[[106 122 133 134 127 153]
 [137 115 147 113 115 143]
 [134 112 146 112 118 144]
 [107 138 121 127 115 149]
 [127 116 138 139  99 118]
 [121 102 137 115 127 146]] out 122

[[152 116 136 120 129 137 129 133]
 [118 141 117 122 122 139 130 141]
 [102 127 117 125 131 133 116 118]
 [133 125 137 125 112 112 128 114]
 [114 102 132 135 140 116 153 122]] out 116

[[134 127 126 124 125 126 123 128 143]
 [128 128 129 122 129 118 119 113 133]
 [135 127 127 124 126 127 123 132 144]
 [124 128 130 123 132 116 121 110 124]
 [124 128 132 135 128 132 127 122 114]
 [135 128 126 131 127 137 135 152 140]] out 127

[[121 128 127 127 129 127 126 127 125 131 126 119 130 129]
 [125 130 129 123 127 132 128 129 125 128 124 128 128 132]
 [126 128 130 130 127 130 133 126 132 129 122 131 128 132]
 [124 129 127 131 130 124 124 125 124 126 126 138 128 124]
 [125 129 130 122 128 133 125 129 132 132 126 146 129 131]
 [125 129 126 124 130 121 126 127 132 128 127 103 128 128]
 [133 128 130 124 127 125 129 128 127 126 127 141 128 119]
 [131 129 127 127 126 107 126 129 125 127 127 120 127 125]
 [128 127 128 132 128 130 127 131 127 131 130 133 127 123]
 [123 128 129 124 127 135 128 122 129 127 129 141 127 127]] out 128

[[129 119 129 127 130 117 129 111]
 [126 127 123 128 135 140 126 137]
 [154 123 136 126 130 137 118 144]
 [118 129 119 126 132 140 121 137]
 [116 125 123 126 128 121 128 113]
 [121 130 128 125 123 123 127 121]
 [156 126 137 124 124 134 113 144]] out 119

[[121 128 153 145 133 127 134 130]
 [122 115 109 102 136 121 131 121]
 [142 131 101 147 126 126 126 137]
 [119 111 111 139 120 121 135 131]
 [101 130 153 129 134 129 133 124]
 [107 113 115 129 127 133 140 136]] out 128

[[131 126 135 134 127 134 128 134 124 132 130]
 [137 135 121 139 132 135 126 130 122 125 127]
 [126 123 140 127 125 131 132 132 130 134 129]
 [126 131 115 126 131 120 125 127 133 119 122]
 [126 118 143 127 125 131 130 132 129 135 130]
 [126 122 141 127 125 129 131 132 128 133 131]
 [132 131 107 140 132 121 123 138 130 119 117]
 [133 135 116 135 132 127 125 129 127 121 124]
 [119 123 129 116 125 120 131 126 135 128 123]
 [126 123 134 128 126 129 128 133 129 130 128]] out 126

[[120 124 134 113 137 138 128 124 137 133]
 [127 123 134 108 125 131 132 121 126 142]
 [129 138 128 120 134 124 130 129 122 151]
 [127 131 120 122 140 136 132 129 142 137]
 [129 137 124 118 136 133 133 131 135 146]
 [129 122 121 113 125 135 124 124 127 137]
 [130 130 124 115 124 135 129 127 126 133]
 [132 136 132 117 130 127 137 125 132 151]] out 124

[[125 125 153 125 130 114 120 134 127]
 [125 127 154 129 130 114 120 134 128]
 [128 118 112 108 129 133 130 126 123]
 [126 122 149 117 130 115 121 133 125]
 [128 129 103 131 127 140 134 125 128]
 [125 128 155 131 129 114 120 134 128]] out 125
---
[[100 135 127 119 132 127]
 [101 124 136 120 131 121]
 [156 131 121 136 125 135]
 [151 138 116 134 126 139]
 [150 139 115 134 127 139]
 [144 109 141 134 124 118]
 [117 110 145 126 127 114]
 [116 111 145 126 128 114]
 [100 130 132 119 132 124]] gives 135

[[128 128 130 132 125 129 128 132 132 130 130 130 123 130]
 [130 126 114 131 134 125 131 133 132 117 131 109 124 140]
 [126 126 126 140 133 124 129 136 131 122 132 115 117 129]
 [127 127 125 135 130 126 129 134 131 124 131 120 121 131]
 [134 127 104 123 134 128 132 129 133 114 131 106 130 150]
 [126 124 117 143 138 121 131 140 133 114 134 101 113 136]
 [133 127 108 121 135 127 131 126 130 116 128 110 133 144]
 [126 126 124 125 137 124 129 123 122 121 125 117 133 124]
 [118 123 141 150 138 117 128 137 124 124 131 115 111 109]
 [128 129 132 120 126 130 127 121 124 132 124 137 136 124]
 [128 127 123 109 137 126 129 108 113 124 118 126 150 120]] gives 129

[[131 130 129 130 129 124 129]
 [138 132 116 133 104 115 132]
 [140 133 127 134 123 113 126]
 [142 132 127 134 121 109 121]
 [135 134 128 132 127 120 133]] gives 126

[[142 126 131 105 114 115 117 113 155]
 [137 127 133 130 134 110 131 100 130]
 [139 123 131 124 124 116 127 109 131]
 [147 110 128 138 120 120 131 105 106]
 [122 130 127 137 135 132 132 133 118]
 [126 130 127 117 120 134 122 141 141]] gives 131

[[136 126 123 135 116 131 141 140 128 124]
 [142 122 111 140 112 116 126 128 135 128]
 [126 142 124 137 117 143 137 141 123 122]
 [119 124 145 128 137 128 129 129 126 124]
 [133 140 111 119 126 141 135 129 115 138]
 [130 125 123 142 120 125 128 139 123 127]
 [128 146 127 141 123 143 122 134 124 132]
 [120 116 125 150 103 134 132 138 143 115]
 [132 135 114 136 131 133 134 128 128 125]] gives 122

[[155 149 139 118 115 149 113]
 [103 102 126 153 124 109 155]
 [155 120 145 133 104 120 119]
 [124 100 142 123 125 149 101]
 [116 131 101 127 115 115 136]
 [107 133 146 118 109 130 152]
 [143 150 106 134 155 116 132]
 [126 106 147 146 131 117 152]
 [110 142 100 136 129 156 104]
 [129 136 152 109 124 121 153]
 [120 148 117 147 115 123 128]] gives 119

[[126 129 128 127 128 128 129 131]
 [127 128 127 127 127 127 128 128]
 [132 141 137 133 135 154 131 143]
 [140 129 134 136 138 149 129 138]
 [110 139 126 119 116 118 131 126]
 [131 122 126 129 131 127 128 130]
 [122 113 118 121 124 104 127 122]
 [123 140 132 127 127 139 131 136]
 [128 122 125 127 128 121 127 126]
 [127 123 126 127 130 127 129 133]
 [133 106 119 127 130 109 124 121]
 [129 123 126 128 129 124 127 127]] gives 143
---
135  147  146  149  131  144  147
144  119  125  112  141  129  125
yields 135

132  136  142  143  126  115  129
115  114  118  124  143  124  144
135  129  127  107  114  148  104
yields 132

126  148  141  116  111  139  128
137  122  113  106  154  107  130
120  125  114  118  144  112  134
yields 126

118  120  119  103  118  118
138  138  138  143  135  134
yields 118

102  107  101  123  145
135   98  117  118  143
yields 102

146  135  153  154 yields 146

115  118  100  104 yields 115

144  137  140  100  136  134  102 yields 144

127  132  123  110  155  113 yields 127
---
[[129 132 141 140 111]
 [141 121 130 132 130]
 [152 112 122 123 147]] yields 152

[[136 116 125 115]
 [120 148 107 143]
 [128 136 123 132]] yields 128

[[116 137 113 129 130 138]
 [119 133 113 139 115 136]
 [110 136 130 130 153 110]] yields 110

[[121 114 144 153]
 [133 107 131 150]
 [121 146 151 128]] yields 121

[[133 111 131 114]
 [138 137 106 144]
 [131 146 122 110]] yields 131

[[130 128 128 130]
 [146 128 127 151]
 [141 129 127 144]] yields 141

[[119 128 138 114 108]
 [127 127 149 120 106]
 [131 126 115 104 130]] yields 131
